Input:
-50.4  -19.3  -57.3    6.2   58.0   57.5  -55.4  -10.2   55.9    9.4   49.0    3.0   -7.3
 41.9  -54.4  -46.7   17.3  -22.6  -50.2   24.1  -17.8   41.9   31.3  -49.5    5.5   54.1
 59.6   19.2  -59.4  -36.6   17.2   22.1   53.3   19.8  -52.7  -53.7   -5.1  -56.5   36.4
-34.9  -55.7  -55.0  -22.9  -50.1   53.7   44.9  -61.7   57.6  -35.7  -52.0   -9.1   -2.8
 25.4   20.2  -52.2  -12.9  -30.8  -10.4  -55.7  -55.3    5.3   -8.4  -18.6  -24.1   19.8
 -3.1   46.4  -62.6   41.7    2.2  -29.7   35.8   -8.7   38.8   51.7   17.5   49.5   18.9
 -4.1   26.4   58.8  -61.0  -44.9  -50.1   48.7  -24.9   -2.9   -9.1   43.4   61.8   18.6
 60.6  -61.1  -20.7  -47.3  -36.7   36.1  -61.1   56.6   30.4   54.9  -35.2  -53.5  -60.4
 60.8  -53.3  -58.0   61.6    3.6  -50.3  -34.8   50.8   26.3   44.6  -19.1  -33.8  -31.2
-45.9  -25.7  -12.1   13.0  -48.2   14.2  -39.0  -34.4  -18.3   43.1  -36.9   45.6  -32.0
-53.0    0.7   36.2   56.3  -36.2    0.6   29.7   52.3  -39.4  -26.8   28.8  -41.8   50.0
Output: 0.7

Input:
-23.1    4.2   32.2   -2.0   -8.9    4.7   22.1  -19.9  -19.5   -4.2   15.2    3.9   22.6  -19.8   12.4  -15.1
 -6.8   12.8   -0.5    9.5  -19.2   10.4    5.1  -13.7   10.8   -9.2    2.1    8.1   -0.2  -10.4   18.7   14.1
 -4.0   20.7   21.6  -13.0    1.5  -23.3  -22.7   -0.8   -2.6    7.5    4.0   -3.7   -1.4    7.9  -44.8    0.9
 -0.5   -4.1   -6.3   11.1   -4.7  -29.6  -35.1    0.5    8.5    1.6  -12.3   -5.2  -17.9    6.3   -8.4   13.6
-12.7  -23.2    1.3    1.0   13.5  -13.0    3.2  -17.3    4.1  -22.3  -15.7   -7.7  -22.2  -14.5   -3.1    3.0
-25.0    2.4   -1.3   18.1   20.3   -4.7  -12.1  -36.9  -11.5   20.2   13.3  -15.6   16.0   16.3  -30.6    2.1
 15.3    3.5   -2.8    2.6   -6.5  -34.7    2.3   11.7   11.5   -8.4   12.2  -30.7   20.8   -5.3   -2.4    9.9
-28.2   -3.3  -15.3  -12.9    6.1   -9.8    8.5  -27.8   27.9   -9.5   -9.1   -0.9    6.8    4.0   14.1   26.5
 -7.0    1.1   23.8    5.0   -1.8   -5.3    4.3   -0.1   17.3   23.7    2.6  -20.1    0.6   30.5    7.9   18.1
 -0.7  -10.7   14.1  -24.4  -15.3   13.2  -14.8    3.6   31.6   -7.6   14.2   13.9   27.4  -10.1  -32.6   21.2
 -2.6  -18.6    3.7   11.7   -8.1    3.7   -4.5   -1.1  -13.2   17.7   18.9   -6.5    6.7   15.3  -13.5  -11.4
  8.7    1.5    6.4   18.1   25.8    6.0   -9.9    5.4   12.0  -22.4  -11.2   -5.3  -10.4  -29.6   -5.6   15.4
Output: 1.5

Input:
 -8.3   -8.6    7.0   -1.1   -3.4   -3.2   30.0    5.0   -2.9  -10.3   44.3  -11.5  -25.3  -18.3
  6.1   29.9   -3.3   14.4  -23.7    0.7    0.5   14.9    6.5    5.6  -10.9   -5.1    4.8    2.9
  2.7  -39.7  -16.3  -10.3   -4.4   -0.3   -8.2    5.6   19.6  -12.1   -0.8  -10.8    9.8    4.8
 -6.2  -19.0   20.0   -4.3   -0.8   -6.6   -1.8   -4.3  -16.4    2.7   -7.3   -2.6   -2.9   -3.5
 -8.4   18.9    6.0    3.9   13.2   -9.0  -25.7  -15.1   11.9   -7.1   17.3    5.8    7.0   -3.8
Output: 18.9

Input:
 21.3   -3.2   15.0    9.2   31.4   17.7    5.9   31.4  -13.4    9.2
 22.4   -4.1  -15.3  -21.1   18.7   39.4  -18.0   18.7    4.1   -1.7
  1.5   21.1   21.0  -29.3   36.9   18.0  -10.8   36.9   -8.8  -45.4
 14.1   29.5   -8.5   -9.9  -15.1   -4.1   -8.2  -15.1   22.1  -50.7
 -4.3    5.0   13.9   -4.1    9.2    9.5   -7.5    9.2    1.5   -7.7
-33.2    7.4    0.0   16.3  -28.2  -48.3   30.0  -28.2   15.3    1.7
Output: 7.4

Input:
  8.9    6.6    9.6    8.9  -14.9   -9.4   35.3    2.5   14.0   -7.1  -14.7  -21.5   13.2
  5.3    3.9    9.6    7.5  -14.9   11.9   35.3    2.5   14.0   18.5   16.6  -34.2  -10.4
 -8.8   26.3    9.6    5.0  -14.9    7.2   32.6    2.5   14.0   -7.1   11.9  -30.7   10.4
 -3.0    7.6    9.6    3.9  -14.9   11.7   20.4    2.5   14.0   14.7   17.2  -30.7   -9.2
 13.2  -18.0   10.0    8.9  -14.9    0.5   16.8    2.5   14.0   14.0   -0.2  -20.8   -6.5
 -3.4   28.6    9.6    8.9  -14.9    0.5   49.8    2.5   14.0   -7.1   -0.2  -30.7   10.4
Output: 28.6
